Each row has a hidden score. How much does it go up from the first row of each pair to the second? 15 means little or no change, 30 a big rise and 0 a big fall. The score is a weighted sum of the row's numbers plus the product of two more (or one squared), each taken from its middle value.
array([-0.81,  0.43, -0.17,  0.94,  1.94,  1.65, -0.61,  1.24,  1.47, -0.56])
array([ 0.79, -1.17, -1.29, -1.11, -1.74, -2.70,  2.24, -1.40,  0.48,  3.10]) >> 16
array([ 0.16,  0.26, -0.23,  0.64,  0.52, -0.56,  0.77, -0.90, -0.44, -0.16])
array([ 0.49,  0.74,  0.27,  1.12, -0.64, -0.01,  1.55,  1.45,  2.29, -1.11]) >> 23
array([ 0.25, -1.22, -0.83, -0.11,  0.02, -1.52,  1.30, -1.61,  0.54,  1.23])
array([-0.04, -0.25, -0.30,  0.17,  1.26,  0.70,  0.03, -0.03,  0.52, -0.51]) >> 13
array([-0.34,  0.57,  1.22,  1.15,  0.59,  2.94, -1.88,  1.44, -0.76, -2.55])
array([-0.43,  0.56, -0.08,  0.13,  0.04, -1.16, -0.34, -0.95, -1.25,  0.98]) >> 12
array([-0.58,  0.67,  0.06, -0.44, -0.38, -0.49, -0.54, -0.49, -1.32,  0.99])
array([ 0.63,  0.31,  0.02,  0.85,  0.40,  0.02,  0.63,  0.16,  1.22, -0.47]) >> 24
array([ 0.17, -0.94, -0.07,  0.35, -0.03, -0.40,  0.84, -1.19, -0.34, -0.66])
array([-0.83,  0.52,  0.29, -0.93, -0.23, -0.30, -1.44, -0.47, -1.73,  1.80]) >> 16
array([ 0.75, -1.02,  0.16,  0.65, -0.06,  0.40,  1.12, -0.21,  1.08, -1.57])
array([-0.29, -1.02,  0.25,  0.43, -0.41, -0.70,  0.17, -1.40, -0.88, -0.17]) >> 16
array([ 0.97, -0.75,  0.30,  0.18,  1.03,  1.29,  1.07,  1.30,  2.69, -1.38])
array([-0.29,  0.31, -0.21,  0.17, -0.11, -0.35,  0.02, -0.45, -0.61, -0.04]) >> 6
array([-0.24,  0.16, -0.01,  0.00, -0.29, -0.97, -0.26, -1.01, -1.26,  0.82])
array([ 0.07, -0.23, -0.23,  0.11,  0.79,  0.29,  0.42, -0.28, -0.04, -0.29]) >> 14
array([-0.61, -0.97,  0.11,  0.47, -0.40, -0.07,  0.20, -0.94, -0.30, -1.02])
array([-0.35, -1.06, -0.44, -0.57,  1.16,  0.24, -0.49, -0.90, -1.27,  0.86]) >> 19
array([ 0.27, -0.44, -0.54, -0.05,  1.75,  0.84,  0.15, -0.12, -0.10, -0.22])
array([ 0.93, -1.18, -1.24, -0.84, -1.72, -2.49,  2.20, -1.26,  0.39,  2.86]) >> 19
array([ 0.78, -0.58, -0.41, -0.29, -1.22, -1.26,  1.47, -1.04, -0.75,  0.99])
array([ 0.51, -0.46, -0.20,  0.10, -0.33, -0.39,  0.68, -0.93, -0.58,  0.12]) >> 17
array([ 0.60,  0.62,  0.38,  1.21, -0.85,  0.03,  1.54,  0.99,  2.12, -1.16])
array([-0.49,  0.46,  0.01,  0.27, -0.32, -1.39, -0.28, -1.05, -1.34,  0.79]) >> 1
array([-0.76, -0.06, -0.45, -0.21,  0.28, -0.47, -0.42, -0.90, -1.46,  0.84])
array([ 0.55,  0.19,  0.51, -0.32, -0.93,  0.47, -0.20,  1.10,  1.04, -0.52]) >> 16
array([ 0.96, -0.70,  0.03,  0.25,  0.64,  1.03,  1.09,  1.36,  2.50, -1.40])
array([ 1.29,  0.47,  0.66, -1.21, -1.32,  0.55, -0.51,  2.06,  0.63,  0.89]) >> 13
array([-0.10, -0.68, -0.22, -0.19,  0.74,  0.67, -0.28, -0.22, -0.36, -0.62])
array([-0.24, -0.07,  0.15, -0.27, -0.43, -0.79, -0.57, -1.42, -1.60,  0.90]) >> 19
array([ 0.69, -1.08,  0.22,  0.02,  0.10,  1.03,  0.54,  0.42,  1.38, -1.18])
array([-0.16, -0.89, -0.21, -0.30,  0.73,  0.41, -0.26, -0.57, -0.62, -0.48]) >> 13
array([ 0.17,  0.05,  0.21, -0.10, -0.28, -0.06, -0.25, -0.17, -0.47, -0.20])
array([-0.76,  0.54,  0.48, -0.47, -0.36, -0.23, -1.21, -0.47, -1.40,  1.11]) >> 15
array([-0.34,  0.07,  0.24, -0.20, -0.50, -0.84, -0.62, -1.27, -1.40,  0.62])
array([ 0.94, -0.65, -0.33, -0.12, -0.40, -0.88,  1.33, -0.72, -0.62,  0.66]) >> 12
array([-0.13, -0.02,  0.00,  0.24, -0.07, -0.06,  0.00, -0.32, -0.16, -0.65])
array([-0.24,  1.25,  0.57, -0.13, -0.35,  0.46, -0.72,  1.46, -0.30, -0.53]) >> 11
array([ 0.19, -1.05, -0.69,  0.44,  0.52, -0.79,  0.83, -1.38,  0.38,  0.49])
array([-0.67,  1.26,  0.52, -0.23, -0.32,  0.27, -1.12,  1.34, -0.11, -0.61]) >> 4
array([ 0.71, -0.81, -0.37, -0.22, -1.20, -1.36,  1.14, -1.18, -0.66,  0.79])
array([ 0.31,  0.42, -0.25,  0.61,  0.79, -0.15,  0.57, -0.42, -0.05,  0.01]) >> 17
array([ 0.42, -1.18, -0.09,  0.39, -0.40, -0.15,  1.34, -0.55,  0.61, -1.50])
array([ 0.29,  0.16,  0.40, -0.29, -1.43, -0.77,  0.01, -0.10, -0.75,  0.21]) >> 15
array([ 0.28,  0.41,  0.04,  0.48, -0.11, -0.65,  0.43, -0.53, -0.16, -0.14])
array([ 0.76, -1.09, -0.77, -0.18, -1.05, -1.39,  1.44, -1.24, -0.28,  1.15]) >> 18
array([ 0.11, -0.87, -1.69, -1.72, -1.32, -3.56,  1.74, -1.39,  1.36,  3.61])
array([ 0.96, -1.20, -1.36, -0.93, -1.94, -2.39,  2.59, -1.39,  0.24,  3.11]) >> 17
array([-0.04, -0.36, -0.60,  0.40,  1.71,  0.38,  0.86, -0.32,  0.72, -0.30])
array([ 0.87, -0.80, -0.53, -0.44, -1.55, -1.65,  1.50, -1.17, -0.59,  1.16]) >> 15
array([-0.17, -0.36, -0.40,  0.35,  0.24,  0.01,  0.68, -0.56, -0.23, -0.69])
array([ 0.67, -0.82, -0.44, -0.19, -1.05, -1.28,  1.29, -1.20, -0.55,  0.75]) >> 18
array([-0.15,  0.35, -0.06,  0.33, -0.24, -0.47,  0.00, -0.65, -0.61, -0.07])
array([ 0.27, -0.60, -0.31,  0.24,  0.86, -0.05,  0.54, -0.73,  0.11, -0.48]) >> 15
array([-0.32, -0.03,  0.17,  0.10, -0.64, -0.91, -0.30, -1.28, -1.27,  0.52])
array([ 0.35, -0.11,  0.22, -0.17, -1.17, -0.70,  0.61, -0.64, -0.87,  0.30]) >> 12
array([-0.30, -0.31, -0.09,  0.33, -0.05, -0.17,  0.31, -0.41, -0.01, -0.70])
array([ 0.78,  0.57, -0.25,  0.15,  1.50,  1.03, -0.26,  1.12,  0.90,  0.74]) >> 27
array([ 0.58, -1.02, -0.54, -0.14, -1.02, -1.39,  1.30, -1.39, -0.36,  1.07])
array([-0.18, -0.12,  0.17,  0.02, -0.09, -0.65, -0.43, -1.13, -1.12,  0.78]) >> 14
array([-0.55,  1.05,  0.22, -0.16, -0.05,  0.31, -1.09,  0.95,  0.14, -0.41])
array([ 0.28, -0.16,  0.15, -0.02, -0.57, -0.39, -0.04, -0.42, -0.60,  0.13]) >> 18
array([-0.13,  1.17,  0.68,  0.16, -0.33,  1.30, -0.58,  1.52, -0.66, -0.91])
array([-0.91,  1.13,  0.71,  0.34,  1.04,  1.35, -1.54,  1.55,  0.47, -1.16]) >> 12
array([-0.45,  1.28,  0.77,  0.04, -0.09,  1.03, -1.45,  1.56, -0.29, -1.35])
array([ 0.12,  0.04,  0.18, -0.13, -0.72, -0.31, -0.32, -0.46, -0.60,  0.06]) >> 21
array([-0.11, -0.63,  0.49,  0.10, -0.33,  0.34, -0.52, -0.06,  0.26, -1.43])
array([-0.22, -0.44,  0.21,  0.20, -0.43, -0.74, -0.11, -1.35, -1.08,  0.19]) >> 18
array([ 0.05,  0.73,  0.07,  0.75, -0.29, -0.50,  0.72,  0.09,  0.34, -0.07])
array([-0.16,  1.12,  0.66,  0.01, -0.52,  0.66, -0.65,  1.43, -0.50, -0.61]) >> 9
array([-0.17,  0.73,  0.17, -0.14,  0.12,  0.24, -0.97,  0.80,  0.06, -0.21])
array([-0.08,  0.02,  0.00, -0.06,  0.55,  0.32, -0.22, -0.03,  0.10, -0.40]) >> 17
array([-0.33,  0.80,  0.06, -0.12,  0.33,  0.42, -0.79,  1.21,  0.33, -0.42])
array([ 0.74, -1.29, -0.76,  0.03, -0.71, -1.17,  1.69, -1.42, -0.21,  1.21]) >> 24
array([-0.56, -0.18, -0.35,  0.56,  2.34,  1.59, -0.72,  0.49,  1.59, -0.73])
array([ 0.14, -0.49, -0.67,  0.47,  1.43,  0.37,  1.31, -0.59,  0.38, -0.13]) >> 14
array([ 0.88, -1.04, -0.91, -0.60, -1.61, -1.93,  2.16, -1.47, -0.19,  1.80])
array([ 0.47, -0.77,  0.16,  0.64, -0.24,  0.65,  1.30,  0.93,  2.30, -1.91]) >> 12
array([ 0.26,  0.62,  0.61, -0.70, -1.12,  0.22, -0.97,  0.66, -0.38,  0.65])
array([ 0.72, -0.99, -0.68, -0.51, -1.58, -1.77,  1.77, -1.22, -0.42,  1.29]) >> 14
array([ 0.00,  0.37,  0.37, -0.21, -1.04, -0.62, -0.56,  0.19, -0.47,  0.13])
array([ 0.44, -0.59, -0.40,  0.19,  0.14, -0.30,  0.90, -0.99, -0.28,  0.11]) >> 20
array([-0.16,  1.07, -0.16,  0.42, -0.19, -0.85,  0.60, -0.09, -0.61,  0.59])
array([ 0.79,  0.75,  0.73, -1.17, -1.63,  0.52, -1.13,  1.66,  0.28,  1.35]) >> 21
array([ 1.31, -1.17,  0.11,  0.12,  1.42,  1.54,  0.90,  1.25,  2.59, -0.83])
array([ 0.53,  0.72, -0.10,  0.56, -0.52, -0.92,  1.25, -0.15,  0.34, -0.14]) >> 12
array([ 0.14, -0.20,  0.01, -0.12,  0.08, -0.10,  0.09, -0.19, -0.31, -0.43])
array([ 0.85, -1.18, -0.97, -0.47, -1.26, -1.81,  1.91, -1.46,  0.08,  1.97]) >> 22
array([-0.03, -0.41, -0.45,  0.42,  1.13,  0.24,  0.69, -0.46,  0.37, -0.38])
array([ 0.25, -0.18,  0.28, -0.29, -0.76, -0.72, -0.19, -0.46, -0.66, -0.17]) >> 13
array([-0.29, -0.14, -0.26,  0.45,  2.16,  1.13,  0.23,  0.08,  1.35, -0.38])
array([-0.34, -0.23, -0.21,  0.57, -0.03, -0.37,  0.45, -0.74, -0.37, -0.37]) >> 7
array([-0.27, -0.10, -0.05,  0.12, -0.16, -0.14,  0.06, -0.63, -0.32, -0.60])
array([ 0.29, -0.70,  0.21, -0.24,  0.59,  1.12, -0.69,  0.65,  0.82, -0.56]) >> 17
array([-0.73,  1.23,  0.24,  0.02,  0.37,  0.41, -1.01,  1.27,  0.29, -0.50])
array([-0.89,  0.71,  0.44,  0.60,  1.67,  1.44, -1.52,  1.46,  1.25, -1.02]) >> 18
array([ 0.19,  0.91, -0.48,  0.77,  1.14, -0.51,  0.83, -0.46, -0.28,  0.76])
array([-0.08,  0.23,  1.10, -0.59, -0.95, -0.71, -1.70,  0.29, -0.41, -1.04]) >> 5
array([-0.07, -0.49, -0.71,  0.36,  1.61, -0.23,  1.28, -0.72,  0.93,  0.00])
array([-0.71,  0.04,  0.32, -0.04, -1.01, -0.28, -0.49, -0.38, -0.48, -0.37]) >> 13
array([-0.54,  0.98,  0.25, -0.14, -0.31,  0.09, -0.61,  0.93, -0.05, -0.20])
array([-0.67,  1.22,  0.60,  0.18,  0.29,  1.01, -1.30,  1.44, -0.01, -0.90]) >> 16
array([ 0.24, -1.06, -1.33, -1.04, -1.00, -2.67,  1.52, -1.55,  0.84,  2.75])
array([-0.49,  0.18,  0.40, -0.65, -0.79,  0.23, -1.04,  0.31, -0.51,  0.05]) >> 9
array([ 0.39, -0.21,  0.16, -0.27, -1.24, -0.88,  0.38, -0.61, -0.78,  0.28])
array([-0.19, -0.14, -0.19,  0.18,  1.12,  0.63, -0.24,  0.07,  0.47, -0.67]) >> 16
array([ 0.56, -1.37, -1.19, -0.93, -1.25, -2.62,  1.97, -1.52,  0.70,  2.69])
array([-0.84,  0.40,  0.50, -0.38, -0.72, -0.18, -1.20, -0.60, -1.29,  0.53]) >> 11
array([ 0.90, -0.98, -0.78, -0.52, -1.50, -1.72,  1.74, -1.47, -0.22,  1.58])
array([ 0.22,  0.16,  0.38, -0.27, -1.10, -0.64, -0.26,  0.07, -0.60,  0.18]) >> 8
array([-0.72,  0.03, -0.25,  0.86,  2.08,  1.71, -0.93,  0.91,  1.62, -0.61])
array([-0.44,  1.27,  0.72,  0.28, -0.23,  1.17, -0.81,  1.55, -0.43, -0.86]) >> 10
array([-0.85,  0.86,  1.06,  0.62,  1.28,  2.04, -1.82,  1.56,  0.16, -2.05])
array([ 0.02,  0.34,  0.37, -0.11, -0.99, -0.55, -0.22,  0.11, -0.55,  0.08]) >> 15
array([ 0.49, -0.41,  0.07, -0.14, -0.96, -0.90,  0.59, -0.93, -0.74,  0.27])
array([-0.81,  0.26,  0.32,  1.08,  2.40,  2.26, -1.53,  1.26,  1.43, -1.52]) >> 17
array([-0.76,  1.14,  0.81,  0.43,  0.88,  1.61, -1.48,  1.53,  0.16, -1.41])
array([-0.53,  1.11,  0.20, -0.13, -0.11,  0.09, -0.83,  1.05,  0.03, -0.16]) >> 12
array([ 0.04,  0.50,  0.60, -0.46, -0.94,  0.26, -0.86,  0.91,  0.30,  0.06])
array([-0.43,  0.15, -0.15,  0.68,  1.90,  1.65, -0.80,  0.78,  1.44, -0.55]) >> 21
array([ 0.57, -0.60, -0.13, -0.10, -1.07, -1.09,  0.79, -1.11, -0.74,  0.57])
array([-0.12, -0.28, -0.31,  0.25,  1.42,  0.75,  0.29,  0.05,  0.57, -0.48]) >> 14
array([ 0.61,  0.10,  0.18,  0.88,  0.29,  0.17,  0.31,  0.49,  1.42, -0.89])
array([-0.10,  0.65,  0.39, -0.18, -1.21, -0.64, -0.43,  0.49, -0.48,  0.19]) >> 7
array([-0.46,  1.12,  0.48, -0.04, -0.81,  0.18, -0.47,  1.05, -0.27, -0.20])
array([-0.98,  0.67,  1.00,  0.99,  1.74,  2.37, -1.87,  1.41,  0.46, -1.87]) >> 18
array([-0.65,  0.68, -0.16, -0.07,  0.08, -1.02, -0.28, -0.90, -1.40,  1.32])
array([ 0.51,  0.38, -0.32,  0.79,  0.80, -0.12,  0.81, -0.38,  0.29, -0.19]) >> 23
array([-0.41,  1.13,  0.47, -0.12, -0.73, -0.15, -0.82,  1.05, -0.17, -0.09])
array([-0.43, -0.92, -0.31, -0.34,  1.04,  0.47, -0.71, -0.83, -1.00,  0.15]) >> 24
array([ 0.42, -1.23, -0.71,  0.21, -0.37, -1.00,  1.37, -1.43, -0.02,  0.89])
array([ 0.01,  0.35,  0.57, -0.89, -1.14,  0.35, -1.00,  0.32, -0.62,  0.24]) >> 11
array([ 0.89,  0.14, -0.29,  0.29,  1.88,  1.26,  0.29,  1.30,  1.64,  0.16])
array([ 0.81, -0.91, -0.67, -0.48, -1.44, -1.68,  1.41, -1.30, -0.33,  1.16]) >> 8
array([ 0.74, -0.73, -0.39, -0.21, -1.29, -1.35,  1.41, -1.11, -0.70,  0.98])
array([ 1.11, -0.75,  0.15, -0.08,  1.04,  1.29,  0.95,  1.67,  2.53, -1.01]) >> 18
array([ 0.62, -1.18, -0.69,  0.04, -0.74, -1.26,  1.53, -1.50, -0.23,  1.11])
array([-0.28,  0.29, -0.07,  0.36, -0.39, -0.35,  0.05, -0.29, -0.09, -0.18]) >> 10
array([-0.29,  0.71,  0.20, -0.08, -0.45, -0.04, -0.50,  0.59, -0.22, -0.19])
array([-0.29, -0.10,  0.06,  0.20, -0.53, -0.86, -0.04, -1.27, -1.23,  0.63]) >> 20
array([-0.66,  0.07,  0.14,  0.05, -0.17, -0.25, -0.83, -0.96, -1.24,  0.37])
array([ 0.01, -0.65, -0.73, -0.35,  2.09,  0.83, -0.42, -0.16, -0.34, -0.10]) >> 12
array([-0.50,  1.14,  0.36, -0.19, -0.84,  0.00, -0.67,  1.13, -0.21,  0.09])
array([ 0.68,  0.71,  0.80, -1.24, -1.80,  0.54, -1.07,  1.55,  0.33,  0.66]) >> 23
array([-0.43, -0.23, -0.36,  0.46,  2.35,  0.64,  0.71, -0.30,  1.29, -0.45])
array([ 0.92, -1.08, -1.30, -0.87, -1.77, -2.43,  2.31, -1.39,  0.35,  2.94]) >> 16
array([ 0.09, -0.41, -0.43, -0.33,  1.82,  0.77, -0.47,  0.24, -0.11, -0.51])
array([ 0.11, -0.49, -0.52,  0.30,  0.72,  0.12,  0.40, -0.57,  0.11, -0.10]) >> 20
array([-1.04,  1.05,  0.59,  0.47,  1.03,  1.31, -1.82,  1.56,  0.52, -1.33])
array([ 0.56,  0.89,  0.80, -1.02, -1.56,  0.44, -0.81,  1.64,  0.16,  1.35]) >> 23
